Rows are one point carried round by a steady rotation, each followed by how many ticks it has turned.
The counts run from 0 to 570.
[ 19  24  38   5  27   7  -1  22  21   5  30 -47   4 -20   2  -6  15   9
   0  -1  -1 -22  26   0  11 -17  51   1  -3  38  -1   0 -23   4  27  -4
 -35   7 -10  14  12  22  -3  -5] : 254
[-67  31   2  -9  -6 -27  -1   8  21 -27  10 -20  -9  -8 -11  44   5  27
  11 -20  26  21 -21  18  -1 -22  -8   7  20  15 -15  25   5  -2  11 -34
  -9   9  -3  -2 -25   7  36  -4] : 267
[ 13 -32   3 -20 -11   0 -12 -38  14  30 -22   9   3  -5  23  12  13  18
  12 -18  33  20  26  -7 -34 -31 -19  36  39  14 -35  -6 -23   7   9  13
  20   1  -3  -4 -18   8 -28 -41] : 67
[ 16  -8  39  -9 -23  26  -8 -13  27  21  40 -27 -26  -2  10  -5  25  17
  -4  -1   5  25  11  -7  15 -26  41  -5  12 -15 -15 -16 -22  40 -32  -2
   5   4 -19 -25 -10   3 -16  -5] : 514
[-26  43  25 -13  17  23 -31 -24  22 -23  -1 -20  24 -23   8   6  28  22
  -1  28 -11   4  -5  -1 -30  15  13   1  31  -9  16  20  -6 -23  32  12
 -31 -15  -6   9   3  17  43  -2] : 146
[-37 -11  -1  34  15  -7 -19 -17   5  -3   5  16  -3  10  32  23  -1  14
 -38  -7  -2  19  10   9  13  -8 -17  37  19  37  -9 -12  -2  -7 -29  16
 -29   1  34  38  22  21  -2 -33] : 87
[ 19  11  -6  -1   2  -6 -38  -5  21   1  37  10 -39  -8  19  10  11  23
   7   9 -17  -5  -1  -6 -31  29  28 -27  13  -8   2   7  17  24 -13  -2
   1 -19 -30 -18 -50 -12  22  -4] : 280
[-21 -22  30  -4 -21  -2  -7  11  11  10  -2   6 -13  -8   3  41   9  23
 -26   0   0   0   6  -5  18 -40  16  -7 -32  21 -30   9 -16   7  -6   4
   1  37 -37 -11 -33  -4  15 -27] : 3
[ -3   7  22   5 -11  17 -33 -43  -8  -9   1 -14   5   2  -8   1   1  -4
 -30 -21  51 -21  12 -21   3  19 -10   6  -2  21 -21  -2 -29  -2  24  13
  34 -26 -26  -1  10   9   6 -49] : 63
[-27   1   1  19 -24  -4 -23 -14  22 -31  26  -9 -24   7  -4  44  19   6
  -3  12   9 -12 -16   9 -18 -23  21  -8  16   6  -7  41  29  -9  16   6
 -41   0   9   4 -40 -33  29 -11] : 153
[ -5 -22  -3  14 -19  23 -20 -14  33 -15   6 -11   2 -30   7   6   5  32
  23  34 -16  -4  26   4 -36 -28   5  -9  32  12 -35   3 -25 -32  11  -3
  -3  16  36 -19   8  23  -6  15] : 143
[-26  20  -3 -10   9   9 -14 -37  19 -13  13   3  -5   2   8  30   8   4
   6  26  -6 -19  11   5  37   4 -29  -2  42  17   7   4  26 -17 -18  24
  25  21  38  24  -6  42  -3 -25] : 207
[ 17 -37 -30  26  -2   1 -29  22  28  30   3  19  -7 -39   4   6 -35  -4
  15   8 -13 -17  17 -29 -46   0  13  -5   3  22 -36  -9 -11  -7  25  22
  -5  18 -19  12 -27  10  18   7] : 415
[  7  19 -17 -22   0 -12 -11  20  50 -10  13 -10  26  21  46  19 -11 -13
  16  -9  25   9 -21 -16  16   2 -14  -4  37   0 -16  -1  15  18  13  17
 -10   7   5  25 -20 -50  21  13] : 311
[-21  20 -18  18  33  -8 -10  28  37 -28  29  49   1 -21  14  25   6   9
  -9  25 -15 -21   8  -8   3  -5  -8 -17  -7  23   8   0  14  12  -8  29
 -13  17   8  33  -9  26  13  20] : 542
[-11  34   2  32   3  19 -36  19   3  19  10 -21   3   8   3  -2   6   3
 -40 -10  11  25 -11 -30 -18  22  23  26  11  20 -13  -1 -59 -14  24  12
 -18   0 -14  -5   5   9  29  -3] : 525
[-21 -25   8  22 -21  21 -21 -12  33 -20  25   4  17   0  36  16  -1   3
  -9  14  29   7  -1 -15  -8   0  -7  23  52  10   7 -15  10  11 -42  31
   9  -8   6  36  26  18  16  10] : 82
[-17  14  -5   3 -18  -1 -15 -16  24 -28  28   9 -10  -9   6  48  31  10
  -2  11  26  10 -21   7 -41 -23   6  23  34   8  11  25  22 -10  16  20
 -30  -1   5  12 -15 -32  35   3] : 152
[ 12  -7   6  60   6  -1 -31  24  10 -10  26  34   2   3  17   4 -17  -5
 -31 -17  15   2  12 -31  21  10  23   0 -23  28 -24 -46 -43   3 -27  17
  -3   9 -18  20   7  11   1 -13] : 239
[ 18   8 -16  -3  -2   3  -1 -17  34  24  25  13  16   7  18  19  -5 -10
 -13  -8  10  50  25 -33  -5  29  -3  31  12  20  19 -19  12  36  45  43
  -1  -8 -26   5  -2 -10  -5   8] : 461
[  4  29   2  18  -9   4 -30  11   0 -10  19 -13  -3 -14 -13  23  56  16
 -31 -10  26   3  -6   2   6 -11  40  17  19  19  -4  -7 -16   3 -30  32
  29  24  18  -5   1  25  23 -23] : 518
[-50   8  31   4   1  -8   1 -30   1 -16  -4  34  -6  16  25  32  15  34
  -3 -25  15   3  10   3  -1 -23  -4  -1 -26   4 -29   5 -25  -9 -31   9
   1   1 -13  15 -28  12 -22 -46] : 503
[ -6  11  21  14 -13   9  -1  -9   4  -4  20  -2  -5  18 -19   1  -2   5
 -11 -42   9  19  13 -33  22 -13  48 -40  16 -22 -11   2   9  -9 -12  30
 -21   2 -40  -7 -22  -6  20 -16] : 229
[-17 -32  -9   1  24   5 -10 -24   7  27  -2  43   1 -14  26  -2 -34  24
 -13 -11   3  39  22 -23 -19  30  -8   7  -3  19  15 -22   3  14  -4  42
  19 -28 -37  10   9  38   7  -6] : 346
[-17 -33   3 -12  11   2 -26   4  38 -12  -8 -24  11 -35  12  22  22  26
  23  20 -12  -3  13  21 -34 -27  12   2  43   6 -25  -1 -13  -4   2 -13
 -11  12  23  -7   1  36   5   3] : 142
[-17  15  19   4 -14  -1 -11 -38  23   0 -10 -14  -8  27  37   5 -38   9
  11   5 -21  -6  42 -13  18  21  -6  -6  21  21 -22  16  -4  -9  12  -7
 -36  18 -14  29 -35   1 -23 -29] : 199
[ 13  20 -10 -28   0  -2 -24 -17   6 -12   3   4  30  21   5  15  15  22
   2 -31  25  29   9 -19 -11  42  39   5  18  18   9  32   9   9  35  34
   1 -20 -16 -21 -15 -24  16 -15] : 456
[-18  -3   7 -21  23  -3   7   5   7  23  -5  43   0   5  13   1   8  17
 -16 -24 -13  27   9 -22  18 -20  27 -11  -2 -15  -6 -15  -2  10 -24  56
 -14   7 -30  11 -17  37  10 -13] : 231
[  5 -17  15  -4 -26  14 -12 -27  34  15  17  22  -2 -37   5  18  21  17
 -13  10  37  -6  -8  -6 -23 -41 -23  23  -2  35   0  15 -14  12  13  42
  28   2 -17 -11  -7 -27   4 -13] : 568
[-28  10  19  10  16   8 -22  11  12  22   8  -3  -8  31  55   6 -24  22
   5 -10 -29  10  -8 -12   8  47  10   6  33   8  -4  23  -9  -1 -28  26
 -25   6  -4  38 -21  16   7 -22] : 85
[  5  30 -22 -13  -1  -8 -14   2  32  13  -8   6 -28 -25 -18   4  23  46
 -12  -4   7  41   1  13 -27  -3  -9   7  28  16 -23 -17 -17  12 -13  -9
  13  21  20 -44 -31  28  -6  -4] : 402
[-40  28  37   3 -30  20   8 -34  36 -34  35 -21 -23  -7 -11   5  -3  45
   8   9  15  25  11  15 -12  -9  -5 -19   9   2   5  12  11   2 -18 -34
 -21  -7 -19 -20 -26  -3  23  12] : 273
[-10 -12  -6 -47 -14   4 -30 -11  28  -4  19  20  16 -14   8  23  11  26
  22  -2   6  18 -22 -12   4  -2 -20  -1  33  12 -16   1 -24 -12  19  31
  51  -9  38 -34  -8  -5  -6  -5] : 447
[ -9   7  32 -17  -8   4 -29 -26  15 -22  17 -21  -4 -24 -23  17  37   6
 -10   0   9 -38  16  -5  -1 -11  29 -26 -20  11 -20  23 -13  -1  28  13
   7 -25 -40   0 -23  -6  21 -33] : 564
[ 18  43   1  -6  -6  10 -18  10  11  20   3  10  -7  -8   5   5  45  31
 -20   7   2  18 -23   7   5  -3  28  27  16  15   9 -11 -18  -5 -37  37
  41  40  25 -23  -6  20  15 -27] : 517
[-20 -14  20  -4  47   6 -39  26  15   5 -14 -49  12 -27   2   1   5  17
  -2  29 -17   9  -1  13   4   7  33  11  18  14  -7   3 -13  -8  37 -14
 -19  12 -15   0  11  13  51 -14] : 140
[ 32  52  -3  -6  15   2 -13  19  41   9   8  -8  -2  -3  36 -22  -9  12
  30  -1 -13  -3  29 -30   4  -1  10 -17  29  -3 -19 -22 -51  -9   1  -9
  -7  30  10 -18 -19  23 -36  -1] : 250
[-20  -7   5 -19 -26  16 -21 -33  18 -38  29   3  22  -2 -15  17  14  15
   5  -7  31  20 -18  -6  26   4  -8 -15  18   6 -19   3 -30 -29  20  41
  46 -14  33 -34   9  -2  -1 -16] : 448
[ -5 -33   8  27   0  -7  -6   6  41 -16   0   5  12 -41   6   8 -27  21
 -11  16  30  11   9   7 -18 -41 -31  10  14  29 -23 -27  13 -11   8  -6
 -12   7  17  -2  10 -20  34  18] : 423
[ -6 -38  13   7 -12   0 -18  24   9  26   9  23  10 -14  16  31 -13  26
 -10  15 -14  27  12 -10  30 -18  17   5 -41  28 -32  -7 -18  -6   1   3
  24  35 -37 -22 -27  -7  12 -27] : 4
[  7 -10 -20   1 -14 -18 -11   0  -6  29  -9  -4 -11  28   1  12 -27   5
 -22 -19 -15  25  26 -17  28  25  25   1  23  27 -21   7  14  17   9  29
 -15  45 -14   6 -34   6   5 -16] : 465
[  8  17  13   4  28 -23 -27  27  27 -29   8 -26  31 -22  10  11  29   1
 -25 -20  44  13  18  -2  15 -28   9  11  25  18 -15 -54 -11  27  -7 -25
  -8  -3  19   8  17  24  -6 -10] : 247
[ -4  53  41  21  16   6  -5  -1  31 -18   6 -41  11 -13  -9  -3  38   9
 -20  -1  18 -15  32   3  13 -24  18   7   3  40  -3 -15 -21  -8  10  -1
 -30  11  11  25  26  23  15  -4] : 253
